(in the rows, 128 means zero)
Named moves (each a turn or a mirror), then the moves between two rows, first move first; the first pair answered:
Bir (before -> after):
[107 134 128 111 172 133 132 136] -> [134 137 143 129 164 131 164 131]
[122 133 109  95  91 137 125 110] -> [139 135 117 108  87 133 143 106]
[147 115  99 124  96 122 101 154] -> [161 117 107 134  91 122 120 151]
gidu (before -> after):
[118 103 131  97 112 138 138 131] -> [123  94 137 109 118 147 136 115]
[127  91  90  98 147 165 114 127] -> [124  96  87  93 139 164 114 131]
[157  92 120 134  93 157 150  94] -> [179  93 120 140 142 155 141 102]
[ 83 140 128  73  97 139  94 129] -> [ 89 122 149 102  97 159  91  89]
mepo (before -> after):
[103  99 119 112 133 169 113 101] -> [108 101 106 102 122 169 119 108]
[150  64 118 138 125 198 133  71] -> [153  63 106 129 113 199 138  80]
[126 148 160 125 212 136 148 130] -> [121 132 157 141 211 136  98 112]
[ 84 149 103  95  97 106 130 147] -> [ 83 159 119  96 110 105 151 148]
sagiz (before -> after):
[123 102 197 151 203 139 119  81] -> [111 130 212 166 183  96  97 104]
[167 142 139 152 115 119 202 137] -> [143 163 134 149  89  82 165 165]
[108 116 127 123 134 143  91 115] -> [120 111 132 128 145 156 111 105]
vogo (before -> after):
[112  98 106 116 104 174 166 104] -> [166 102  99 155  82 140 150 119]
[111 122  99  78 161 141 133 146] -> [170 119  87 114 147 119 122 156]
[125 125 119 100 116 146 115 127] -> [146 123 113 111 114 141 112 131]
Then:
Each pair is two moves apart.
[ 96 140 170 152  96  90 101 106] -> [ 85  97 120 101 114 153  91  90] | sagiz then sagiz
[ 51 150 160 120  96 124  99 111] -> [ 74 113 153 122 148 169  97  75] | sagiz then gidu
[124 135 123 112 130 126 138 133] -> [124 128 133 125 122 136 136 114] | gidu then gidu
[163 135 109 128 162 125 129 140] -> [148 139  94 105 134 131 142 151] | gidu then sagiz
[139 143  85 124 143 101  84 174] -> [ 99 153  95  96 145 110 107 177] | vogo then mepo
[144 117 168 164  81  89 111 109] -> [ 80 128 192 137 132 106 111 104] | gidu then vogo
[ 98 121 100  85 122 175 157 129] -> [131 153 162 145 119 133 195 126] | sagiz then sagiz
[ 95 132 163 123 133 132  98  96] -> [139 136 177 144 150 124 133 101] | gidu then Bir
[137 130 109 113 122 165 152 130] -> [143 125 114 123 130 169 152 120] | gidu then gidu
[119 150 111 125 111  94 104 176] -> [118 164 131 126 129  93 138 176] | mepo then mepo
[162 134 178 144 183 114 142 100] -> [143 129 173 158 156  97  83  99] | vogo then mepo
[115 130 115 147  86 120 181 145] -> [126 116 106 138 101 140 189 139] | vogo then vogo
[132 123 102 131  90 128 112 108] -> [126 128  95 112  91 131 127 120] | mepo then Bir
[118 126 144 125 148 140 161 134] -> [114 139 147 126 141 125 159 146] | gidu then sagiz
[167 150 129 156 162 112 104 117] -> [127 171 158 156 144  99 118 117] | vogo then Bir
[132 117 119 109 155 155 145 111] -> [170 123 122 149 135 118 120 119] | mepo then vogo
[137 139 110 118 151 151 150 129] -> [141 160 132 145 133 119 149 136] | sagiz then vogo
[157 144 137 146 124  88 135 153] -> [132 119  88  98 127 122 108 155] | sagiz then sagiz
[117 121 129 128 128 129 118 112] -> [134 122 129 133 114 127 136 111] | mepo then Bir
[159 116 135 176  99 134 133 132] -> [ 98 147 159 160 109 110 117 149] | gidu then vogo
[ 93 158 107 100 137 118  94 158] -> [152 168 160 163 133 108 159 130] | Bir then mepo
[159 136 114 134 110 109 132 152] -> [154 121  96 114 114 128 126 148] | sagiz then sagiz
[188  96  95 114 107 112 166 106] -> [ 74 128 131  80  95 111 164 106] | vogo then vogo
[126 143 135 124 120 109 130 137] -> [140 137 131 122 113 119 141 134] | sagiz then Bir
[ 93 150 140 127 129 111 137 134] -> [116 131 131 118 150 141 164 122] | Bir then vogo
[ 70 123 150 149  93 130 110  92] -> [122  84 112 138 126 178 126  76] | sagiz then vogo
[ 75 150 183 152 150 108 135 105] -> [ 58 144 166 139 147 109 107 109] | sagiz then gidu
[ 69 155 131 111  86  91  92 132] -> [120 162 170 158  78  84 150 114] | Bir then mepo
[143  99  90  97 114 155 133 127] -> [169 126 108 128  92 111 142 149] | mepo then vogo
[136 150 132 145 126  97 164 145] -> [107 133  89 104 121 115 127 154] | sagiz then sagiz
[123 139  88 114 107 108  98 154] -> [129 132  81  94 122 134 144 149] | mepo then sagiz
[140  97 112 122 139 146 114  99] -> [149 100  98 109 140 142 120 114] | mepo then gidu
[100 110 117 114  19 138 119 113] -> [117  98 114 114  24 158 140 100] | Bir then sagiz
[110 188 154 135 139  86 136 143] -> [ 98 174 171 154 108 102 137 108] | gidu then gidu
[ 98 149 114 109 190 116  94 158] -> [100 145  95  98 175 117  88 167] | mepo then mepo
[ 42 149 146  82 111 143 164 121] -> [ 67 164 163 104  91 122 192 127] | Bir then sagiz
[101 113 125 117 160 124 146 140] -> [113 125 141 138 143 104 159 145] | Bir then sagiz
[153 129 111 131 131 123 142 135] -> [128 128  98 112 125 126 122 140] | gidu then Bir
[ 86 123 146 113 174 146 115 123] -> [ 69 132 135  95 145 138 121 136] | gidu then gidu
[127 116 100 119 105 154 154 112] -> [136 117 117 129 137 156 168 107] | mepo then gidu
[133 130 124 113 122 121 174 135] -> [ 95 121 112  95 123 132 132 130] | gidu then Bir
[138 127 136 151 142 109  74 119] -> [132 118 105 115 151 126  75 135] | gidu then sagiz
[110 109 155 121 180 172 114  60] -> [192 130 123 143 197 106  92 125] | gidu then vogo
[136 157 187 145 160  97 151 135] -> [ 86 136 146  95 179 123  94 141] | Bir then sagiz
[ 92 157 209 191  80  91 121  87] -> [ 77 141 197 183 148 101  62  85] | Bir then gidu
[200  94  99 154 167 141 115 122] -> [ 40 140 150 104 150 131 107 123] | vogo then vogo
[117 104 132 162  57 125  71  91] -> [ 72 106 150 133  73 156 101  78] | Bir then vogo
[102 119 185 136  95 145 165 105] -> [135 130 190 159  93 116 161 119] | vogo then sagiz
[104 130 138 153 118 148 105  97] -> [120 125 127 156 100 146 107  97] | Bir then mepo
[100 164 139 106 182 163 151 141] -> [110 172 144 109 142 157 185 144] | gidu then Bir
[129 153 154 121 165 122 140 134] -> [127 160 155 122 156 109 135 142] | sagiz then Bir
[ 81 123 163 179 100 118  44  90] -> [121 108 104 158 112 115  15 123] | gidu then mepo
[142 125  94 139  80 124  99 147] -> [130 133  89 115  85 125 119 166] | mepo then Bir
[114  89 118 121 121 170 114  78] -> [134 128 172 173 112 117 131  88] | sagiz then sagiz
[140 118 176 144  73 126 122  80] -> [ 95 108 161  98  93 160 121  77] | sagiz then vogo
[ 94 148 164 129 150 122 138 129] -> [121 122 136 118 179 150 137 121] | vogo then Bir
[134 129  76 113 142 131  95 147] -> [105 139  85 107 132 126  92 149] | vogo then vogo
[124 120 155 165  72 125 138  99] -> [ 77 114 146 126  97 155 127  91] | vogo then Bir
[162 108 123 126 185 157 170 123] -> [141 130 130 112 197 138 170 145] | gidu then mepo
[ 88 151 186 166  90 119 130 105] -> [ 56 120 130 110  91 159  95 107] | sagiz then sagiz
[112 135 121 136 123 115 101 133] -> [148 125 127 148 120 134 146 119] | sagiz then Bir
[100 169 138 141  63  75 119 161] -> [136 132 178 205 115 108 107  91] | gidu then gidu
[ 83 119 142 104 144 165 141  90] -> [ 98 115 137 112 172 163 118  94] | mepo then gidu
[115 116 136 102 158 167 133 114] -> [139 127 137 103 166 153 157 131] | Bir then gidu
[ 88 131 133 120  76 126 136  98] -> [ 98 121 133 120  88 147 154  86] | sagiz then sagiz
[187 104  91 137  89 145 155 127] -> [127 154 137 141  58  97 154 147] | vogo then mepo
[136 108  78  78  90 155 156 152] -> [162 103 101 133  48 137 136 123] | gidu then vogo
[168 143 117 141 118 122 167 165] -> [135 115  88 102 156 163 132 153] | Bir then sagiz
[160 123 178 156 165 101 134 115] -> [119 120 182 130 180 125 145 106] | vogo then vogo
[124 151 186 134 117 128 157 117] -> [144 143 169 118 159 146 169 126] | vogo then gidu
[ 95  85 105  85  99 158  79 134] -> [137  91 101 121  76 124  62 146] | vogo then vogo
[ 80  95  92 106  72 160  85  98] -> [154  83 133 175 104 170 134  56] | gidu then Bir
[103 148 139 106 166 111 136 151] -> [153 126 114 113 177 126 138 149] | sagiz then vogo
[ 80 124 106  82 113 146 111 137] -> [160 122  92 129  91 109  96 154] | vogo then vogo
[ 53 103 129 115 123 156 133 117] -> [125 105 157 160 155 152 182 111] | Bir then gidu
[100 132 122  99  94 166 130 100] -> [125 147 148 128  85 149 160 100] | Bir then sagiz
[142 146 125 116  53 135 163 140] -> [123 116  88  77  92 171 128 137] | Bir then vogo
[ 83 124 130 120  87 123 112 114] -> [108 105 135 121 111 158 148  89] | sagiz then sagiz
[ 82 109 126 117 118 164 144  92] -> [113 103 138 138 155 163 150  83] | gidu then Bir
[118 118 109  84 129 131 113 135] -> [146 129 129 101 122 128 167 135] | mepo then Bir
[ 99 124 125  65 124 161 145 151] -> [159 142 128 122  80  97 115 175] | vogo then vogo
[ 93 131 165 148 121 147 144  94] -> [104 137 169 162 153 131 127 105] | sagiz then gidu
[158 117 124 129 152 146 135 113] -> [138 139 121 132 114 106  94 137] | vogo then sagiz
[ 62  95 143 110 153 185 117  74] -> [197  67  89 148 131 168 117  96] | vogo then mepo
[118 143 119 107 159 120 110 134] -> [103 149 118  96 128 119 126 139] | gidu then mepo
[137 112 103 133 190 153  93 114] -> [146 121  98 151 159 121  66 131] | vogo then sagiz
[143 132  96 124  81 118  93 147] -> [159 121  89 122  78 131 112 139] | Bir then sagiz
[148  97 111 182  97 116 120  87] -> [121 103  99 165  96 108  84 101] | sagiz then Bir
[124 126 170 156 137 122 119 104] -> [124 151 142 123 155  98 123 158] | gidu then gidu
[112 150 135 121 153 115  94 118] -> [162 150 142 146 125 109 139 113] | mepo then Bir
[112 155 141 127  99 115 157 134] -> [110 138 147 124 142 146 167 109] | vogo then mepo
[118 121 116 117 135 128 109 137] -> [114 115 121 123 118 133 109 123] | gidu then gidu
[136 157 186 163 100 105 166 119] -> [ 83 166 187 131 107 113 156 127] | vogo then sagiz
[143 123 137 138 118 121 134 111] -> [143 126 137 141 121 110 122 120] | sagiz then gidu
[ 90 140 129 146 118  95  55  84] -> [ 88 125 123 126 176 134  69  72] | gidu then vogo
[143 141 122 137 128  97 140 130] -> [126 141 114 128 128  94 117 135] | mepo then sagiz
[142 108 123 136 159 157  87 118] -> [165 126 142 170 128 122  97 124] | vogo then Bir
[114 144 124 109 166 142 148 133] -> [141 134 100 116 167 129 116 146] | vogo then Bir
[148 106  95 103 145 153 146 106] -> [162 130 138 139 149 124 173 106] | mepo then sagiz
[112 114 100 131 169 134 107 134] -> [151 129 115 151 130 120 173 139] | gidu then Bir
[162 142  82  98 133 102 103 165] -> [127 127  78  70 148 144 121 144] | vogo then sagiz
[142 125 127 156 125 127 115 108] -> [115 127 126 142 126 128 101 109] | Bir then vogo
[100 140 128 141 113 116  91 105] -> [104 126  95 112 103 139 104 110] | sagiz then mepo
[158 107  89 116 170 127 113 159] -> [167 137 122 152 127  82 125 170] | vogo then Bir
[135 122 129 134  76 120  97 122] -> [102 121 155 135 103 133  93 103] | gidu then vogo
[149 109 110 125 112 156 149 114] -> [149 110 122 134 128 159 152 107] | Bir then sagiz
[130  97 157 141 179 161 148 103] -> [173  97 142 179 136 116 102 119] | vogo then mepo
[120 135 123 121 169 108  97 156] -> [111 119 100  89 151 141 121 146] | gidu then vogo
[114 114 125 124 111 156 144 123] -> [136 120 140 147 108 141 153 126] | sagiz then vogo
